In the rows, zero is written as 128.
Named moves come first, each a turn or a mirror and shown by rows before and after it. Which of them, in which order, take the first row of each pair that follows to the second? Write the first one first, as in the answered first pair.
zuge (before -> after):
[137 121 163 106 138 127 140 170 135 123 128 156 110 125 140 142 144 138
 100 148  85 132 127 126 121 138]  ->  [140 115 168 104 130 133 138 163 136 135 131 144 130 116 134 155 137 150
 110 138  86 123 127 123 129 145]
[126 112 166 109 143 106 137 132 132 124 138 112 138  95 135 125 149 141
 141  88 101 127 112 116 108 140]  ->  [125 128 158 117 153  93 149 148 132 122 130 136 109 118 147 100 153 114
 120 107 105 141 113 119 100 121]
[116 144  84 163 103 113 144  94 126 105 117 133 115 129 125 103 129 110
 142 123 144 147 136 123 113 109]  ->  [118 126  91 150  96 125 136  79 130 112 127 105 141 103 114 128 122 130
 165 104 140 131 135 121 130 120]
kasos (before -> after):
[160 114 188  80 133 150 130 156 161 125 116 161 127 118 121 117 184 140
  93 123 121 113 151 110 124 143]  ->  [152 146 125 103 154 134 163 148 141  95 106 173  93 159 119  98 173 109
  98 146 151 135 150 124 102 129]
[148 136 163 101 171 120 162 164 117 147 130 174 105 129 127 132 128 156
 102 154 103 116 132 173 105 156]  ->  [124 162  65 147 160 122 171 118 104 105 122 147 101 155 105 121 106 111
 136 154 157 141 135 155 105 124]
[ 99 120  87 120 108  74 138 127 103 108 102 126 122 160 113  89 110 113
 124 148 119 143 120 118 118 171]  ->  [ 94 105  93 122  84  93 113 105 116 113 109  98 150 139 108 100 110 122
 138 126 118 138 120 104 134 174]
[153 143 154  96 189 129 199 161  79 129 127 150  97 162 105 160  81 168
 125 162 112 115 121 173 104 160]  ->  [124 157  68 145 166 139 197 102  80  92 125 107 105 167  86 154  64 135
 167 138 166 128 124 149 118 135]
Buk (before -> after):
[127 140 137 156 137 137 102 107 153 137 103 124 108 119 143 110 162 134
 118 151 142 131 140 125 122 128]  ->  [124 139 137 158 130 145  96  94 151 137 109 106 120 108 134 124 150 145
 132 142 143 128 143 122 129 129]
[124 123 107 183  81 133 102  87 132  97 114 102 186 126  91 129 118 103
 178  77 151 135 111 102 135 151]  ->  [130 157  76 185 124 111 149 103  99  75 103 139 142 165  82 124 101  96
 169 109 163 146 108 131 104 155]
[115 151  91 110 133 117 164 125 136 119 116 121  96 141  96  87 134 112
 128 143 149 144 111 124 113 119]  ->  [112 135 119 113 116 117 134 139 164 133 116 129 108 127 112  68 154 103
 100 139 137 145 115 107 121 111]
[133 118 131  83 117 112 133 173 133 164 117 151 116 132 150 107 126 176
  92 170 103 104 136 163 125 146]  ->  [127  97 140  86  97 124 107 155 143 173 129 120 140 109 146 116 132 181
 102 150 107  97 139 145 145 146]
Then:
(2 to 3 moves a pair)
[105 162 129 160  80 137 107 106 142 142 114  92 151 105 136 137 153 119
 170 132 101 127 112 133 130 100]  ->  [118 166 166 139  99 120 116 148 145 151 107 138 126 116 155 122 164 123
 130 157  76 129 108 151 115 106]	kasos, zuge
[ 65 114 172 133  93 168 101 137 167 135 151  85 160 142 115 144 116 102
 148 103 146 132 116 111 132 150]  ->  [ 74 118 206 121  98 154 100 167 173 147 148 118 141 150 131 122 132  94
 113 122 128 136 114 115 120 141]	zuge, Buk, kasos
[134 125 133 105  93 150 148 177  41 117 166 149 132 133 105 172 133 169
 139 140 109 105 161 144 106 139]  ->  [124 118 127 119  74 160 126 155  49 117 169 121 152 118 102 180 130 165
 155 124 116 101 163 128 122 135]	kasos, kasos, kasos
[ 98 101 136 143  73 147  68 119 169 163 121 106 175  98 125 119 142 131
 120 109 126 122 137  98 170 108]  ->  [129 132 124 100 151 130 176 137  92 144 118 141 141 125  87 170  95 195
 154 141 129 105 129 181 125 166]	Buk, kasos, Buk
[143  99 135 142 120 125 104  92 130 116 131 115 174 104 132 162 162 121
 161 101 148 122 113 116 143 153]  ->  [148 108 128 135 142 122 129  93 112 112 131 119 164 116 123 171 148 133
 174 108 148 118 111 133 130 165]	Buk, kasos
[124 137 132 106 166 120 159 150 100 136 126 139  94 140 153 125 121 118
 130 164 108 119 120 154 105 140]  ->  [117 135 132 116 151 114 144 155 109 135 119 147  89 143 164 109 132  96
 116 165 107 125 121 138 108 127]	Buk, zuge, kasos
[142 117 148 128  95 122 110 123 184 146 134 113 156 100 151 139 126 122
 149 110 118 138 126 124 156 131]  ->  [150 157 105 120 141 105 182 131 144 120 121 148 112 149 138 140 103 121
 147 143 136 146 123 160 123 134]	Buk, Buk
[168 127  92 118 103 119 124 133 112  73 113 164 120 163 153  89 136 156
 120 151 122 162 110 136  86 136]  ->  [176 105 135  98 105 130 119 142 111  93 120 156 141 137 145 113 133 191
 126 137 100 145 115 142  98 155]	zuge, kasos, Buk
[145  99 131 132  90  94  88 106 147 144 131  96 186  91 165  77 178  73
 139  69 137 116 154  99 158  85]  ->  [138 108  84 141  97 102 114  77 125 121 134  76 191  95 142  97 152  81
 171  61 164 115 153 105 155  87]	zuge, Buk
[116 156  71 157 142  90 109 134 135  89 107 161  83 152 141  65 140  69
 100 143 152 180 128 118 107  86]  ->  [ 97 118  69 168  98 130  70  79 143 100 131  78 157  97 118 110 128 104
 162  87 163 157 127  90 152  97]	Buk, Buk
[157 139 196  91 150 114 125 205 135 107 129 178  89 149 142 108 133 128
  91 170 106 112 131 181  95 152]  ->  [114 168  71 168 117 116 109 127 135  53 119 122  92 177 119  84 112  62
 134 151 187 142 135 144 111  97]	Buk, kasos, kasos
[104 174 108 117 148 105 183  88 112 167 147 130 148 149 148 154 173 144
 119 109 152 116 140 141  94 176]  ->  [ 95 173 100 130 124  98 149  89 141 168 139 136 143 151 171 116 192 105
  94 107 152 126 143 112 103 150]	Buk, kasos, Buk
[ 85  94 135 136 110 141 106 102 162 123 172 114 149 116 121 107 108 143
 118 135 109 148 109 122 122  93]  ->  [ 90 120 107 137 140 130 154 108 134 101 165 139 117 149 113 113  87 142
 121 156 121 153 105 150 101 101]	Buk, Buk
[134 171  48 176  97 140 147 134 124 104 138 102 105 140 162  95 153  69
 136 122 169 143 143 154 153  77]  ->  [161 140 122 111 129 164 178 149  95 135 154  84 148  92 138 175 128 173
 174 103 126  96 139 197 160 148]	zuge, kasos, Buk
[ 94 144  95 157 106 152 127  68 122 136 142  80 135 109 117 140 114 129
 185 128 165 122 137 111 153 129]  ->  [124 147 143 111 147 153 162 103  94 154 142 111 124 110 109 168 104 182
 178 145 130 103 130 157 133 169]	kasos, Buk
[124  91 143 108 132 162 135  94 137 149 152  91 168  91 153 166 108 166
 174 104 120 116 139 112 121 154]  ->  [116 121  77 131 156 147 173  74 112 111 143  97 139 126 138 158  85 144
 181 121 154 127 134 127 106 141]	Buk, zuge, kasos
[161 142 156 110 159 116 145 172  93 134 134 144 107 138 124 121  93 176
 126 153  99 113 120 150 109 150]  ->  [135 146  84 150 127 136 129 111  95 105 141  86 136 126 102 128  78 149
 182 118 146 119 125 118 134 129]	zuge, kasos, kasos
[119 138 119 168 124 163 147 112 123 144 108 127 141 141  64 135  86 131
 190 123 170 155 100 115 148 132]  ->  [128 124 148 157 127 168 149 124 123 155 116 122 151 128  63 152  88 155
 188 119 153 144  98 123 150 147]	Buk, zuge
[135  98 186 111  97 151  81 177 163 164  89 100  96 126 171  98 185 143
  91 111  71 140 106  60 153 103]  ->  [146 115 190  94 131 135 117 201 137 158  80 135  64 143 172  94 177 148
  74 136  65 146 102  83 130 112]	kasos, Buk, kasos
[145 118  98 122 115 149 148 118 126 108 110  90 118 124 122 123  95 122
 161 108 141 102 116  95 142 145]  ->  [144 125 109 130 117 130 141 140 141 111 103 128  89 144 141  84 120  88
 118 128 132 117 118  87 129 123]	zuge, Buk
[120 124 117 147 108 128  89 125 159 129 128 122 128 130 140  99 150  93
 116 113 134 138 131 104 129  92]  ->  [124 126  90 146 121 140 118 100 131 116 132  93 145 123 109 138 119 123
 166 101 154 122 130 126 130 113]	zuge, Buk
